Named turns come first, each shown by rows before and after it. Which turns, in which order, take the first row of each pair that follows to the second? Write the first one first, as in the answered first pair.
turn Vibu:
[-16  22  -9 -27  -8  11   0  -8 -32] |-> [-34   9  11 -24  -2  18   4  -6 -18]
[-56 -16  20  -6  18  13  16  -8  23] |-> [-21 -12 -35 -17  28  -3 -22 -17  41]
[ -7 -19   1   3  21   9 -20   1  38] |-> [ 30   4 -20   2   4  -8 -33  -9  20]
[ 37 -14  46  49  24  28  -1  42  37] |-> [ 57 -16  15  41  32  20 -19  38  40]
turn zusu:
[-19 -23  41   2  -6  16   7   7  -4] |-> [  3  -8  22  24  34  12  18 -21   2]
[-10  10  54  33  24  21  29   5   7] |-> [42 26  1 44 45  3  4 -9 14]
[-31  27   8 -30 -28   1  28 -18 -43] |-> [-21  39  -8  -6   8  -3  35 -41 -37]
turn Zup:
[-14   1   1 -13 -28   3  27 -23 -36] |-> [-20  -2  13  14  12   8  40 -35  -8]
[ -2  33 -20  -8  12 -19 -34  -6  21] |-> [ -3  29 -21  -7  14 -21 -34  -8  25]
[-12  -7  22 -13 -39  21  10  -2 -19] |-> [  4  13  25  12 -15  19  30 -22 -26]

(2 to 4 turns a pair)
[ 23 -17 -19   7  10   7 -33  10  16] |-> [ 35  -1 -21  21  15   6 -22   2   0]
Zup then Zup
[ 16  23 -39  -1  16 -17  -4 -21 -24] |-> [-36   7  21  10  20   5  30 -10 -19]
Vibu then Vibu
[ 15 -69  -4 -17   8  24 -48  49  45] |-> [ 44 -27 -53  13  64   3 -33  -4  39]
zusu then zusu then Vibu
[-22  16  20  25  32   7  40 -24 -11] |-> [ 28  34  -2  28  12  -6  27 -21 -32]
zusu then Vibu
[-20  51 -68 -19  29 -34  32 -83 -50] |-> [-36  25 -86 -22  58 -32  11 -83  -5]
Vibu then Vibu then Vibu then Vibu
[ 39   1 -19   6  -8 -19 -12   0  16] |-> [  0  -4   1 -23 -39 -20  -4   1  -7]
zusu then zusu then Vibu then Zup
[  5   8  20   2 -14   5  21  -2 -33] |-> [ 27   5   4  -2 -23   0   0  -2 -32]
zusu then zusu then zusu
[-33   1  30  23  54   8  -2  13  72] |-> [-47  54  19  12  25 -16  46 -43 -17]
Zup then zusu then Zup then zusu
[ 25 -18 -14 -40 -41   7 -43  21 -21] |-> [-24   1  15 -38 -39   3   6 -10 -60]
zusu then zusu then Zup then Zup
[-49 -47  26 -30 -26  22 -21  30  37] |-> [ -4 -15 -47  -6  50  -1 -25 -22  64]
zusu then Vibu
[ -7  13  -9  26  57   5  21 -37  11] |-> [-31  -9  52   0 -28  20  22  14 -30]
zusu then Vibu then zusu then Vibu
[ 30  -7  -2  -7 -40   4 -18  33  -3] |-> [ -5 -29 -14 -11   1   6 -26  22  41]
zusu then zusu then Zup then Vibu
[-72 -23  34  12  29  27  22 -13  31] |-> [ 38  35 -25   1 -45  -8 -10 -22 -66]
zusu then zusu then zusu then Zup
[-23  28  25   3  15   1  29 -25   7] |-> [-23  22  14 -30 -31  -4   5  -6 -15]
Zup then Zup
[ 15  21 -51  15  55 -14   4 -61  28] |-> [-24 -22  -9  15  58  11  -8 -26  75]
Vibu then Zup
[-84 -35 -43 -29 -16  -6  22  -7  15] |-> [-77 -19 -54 -16   5 -13  30 -26  12]
Vibu then zusu then zusu
[-46 -20  36   1   2  13  12  27  10] |-> [ 13  12 -43 -24 -22 -20 -22   4 -27]
zusu then Vibu then Zup then Zup
[ 36  28 -19  18  32  -3  -2 -13 -13] |-> [-33 -22  34  -4   1  20  -4  27  13]
Vibu then Vibu then Zup
[-28 -12 -46 -43 -33 -14 -42   0  -5] |-> [  8  33 -57  -5  12 -24 -11 -38 -21]
Vibu then zusu then zusu then zusu
[-25 -58  21 -36 -11  27 -30  46  43] |-> [ 75  28 -44 -17 -16 -17 -24  -8 -41]
Vibu then Zup
[16 16 12 28 26  6 26 -9  1] |-> [ 10  21  18   8 -13   2  24  -3 -30]
Zup then Zup then Vibu then Zup
[ -2  32  39  31 -10   9  47  -2 -41] |-> [ -3  26  36  46  22  14  49  -7 -15]
zusu then Vibu
[ 69  -8 -11  35  -8 -24 -32   7 -14] |-> [ -2 -28  51  58  27   5  16   6   9]
Zup then zusu then zusu then zusu
[24 16 26 50 56 13 30 -1 15] |-> [ 45  23  -4  44  52   4  14 -10  14]
Vibu then Vibu
[-14  17  -1   7  33  -6  36 -43 -20] |-> [  5   5 -54 -30   3 -20 -17 -31 -13]
Vibu then Zup then Vibu then Zup
[ 43 -22 -33  -5 -11  13 -54  14  63] |-> [ 27  12  34  61  40  28  28 -16  46]
Zup then Vibu then Zup then Vibu
[ 12  41 -61 -36  19 -36  -5 -40 -15] |-> [-48  36  36 -24  -5  -9  48 -16 -42]
Vibu then zusu then Vibu
[ 32  29   4  43   7   4  13  -3 -15] |-> [ 15  11  36  30 -27  12  13  22 -17]
zusu then Vibu
[ 43  35  35   8 -48   5  28  20 -61] |-> [-19  -1  72  -4 -47  21  35  37 -30]
Vibu then Zup
[ 23 -13 -12 -21 -11 -14 -43  10  -3] |-> [-21 -32  13 -28  -8  -3 -33  19   8]
zusu then Vibu
[-44 -36   4 -16  40   1  -2  -6  31] |-> [ 13 -12 -54 -27  16 -19 -29 -19  -2]
Vibu then Zup
[-53   0  18 -35 -29  13  24  -1 -27] |-> [-51  -9 -17 -15  43  11  16 -27  23]
Vibu then zusu
[ 47   0 -42 -30 -56 -20 -41  11 -41] |-> [ 88  35 -24  28  -9 -13  -7  -5 -39]
Zup then Vibu then zusu
[ 20 -22 -15 -45 -50  -6 -10 -27 -60] |-> [ 32 -38   4 -38 -61   6 -20   0 -50]
Zup then zusu then zusu
[-41 -42  16  -8   3  21 -17  33  59] |-> [ 45  23 -46  28  41  -6  -8 -19  29]
Vibu then Zup then Zup
[-20  -7 -26 -43 -36 -20 -23 -10 -13] |-> [-50   7  16 -19 -10  -6  23 -29 -24]
Vibu then zusu
[ 51 -19 -29  10  -2  -4 -35  12  28] |-> [ 24  -2  43  23 -34  10  16  21 -26]
Vibu then Vibu
[-18  19   2  -8 -48  -5  61   5 -57] |-> [ 20  19 -56  23  46 -19  47 -29   6]
zusu then Vibu then zusu
[ -1  16 -18  44  90   6  19 -46  43] |-> [ 17  24 -56 -46 -61 -26 -32 -15 -60]
Zup then Zup
[  2 -12  27  -8 -33  21 -17  38   6] |-> [ 28  33  20  21  -7   9  20  -6 -31]
Zup then zusu then zusu
[-55 -41  -2  -4  22  -2 -12  -8  28] |-> [-19 -33 -38  -4  24 -12 -35  -7  33]
zusu then zusu
[ 48  32 -47   2 -33  -2 -17  43 -21] |-> [ 26  -5 -62  -5   6   4 -40  46  41]
Vibu then Vibu then Vibu then Vibu
[ 43  23 -35  27  41 -11  -1 -18   9] |-> [  1  26  32  43  28   6  42  -8 -19]
Vibu then Vibu
[-28  23 -11   3  32  -7  17 -46 -33] |-> [-46   0  10 -29 -21  -1   0  -9 -45]
zusu then zusu then zusu
[-29 -21  -6  -5  33  11   4  -6  26] |-> [ 20  15 -45  -8  12  -9  -5 -22 -18]
zusu then Zup then Zup
[-24 -17  44  26 -11   1  47  -3  29] |-> [ 15 -33 -13 -16 -52 -19 -20  20  33]
Vibu then Vibu then zusu
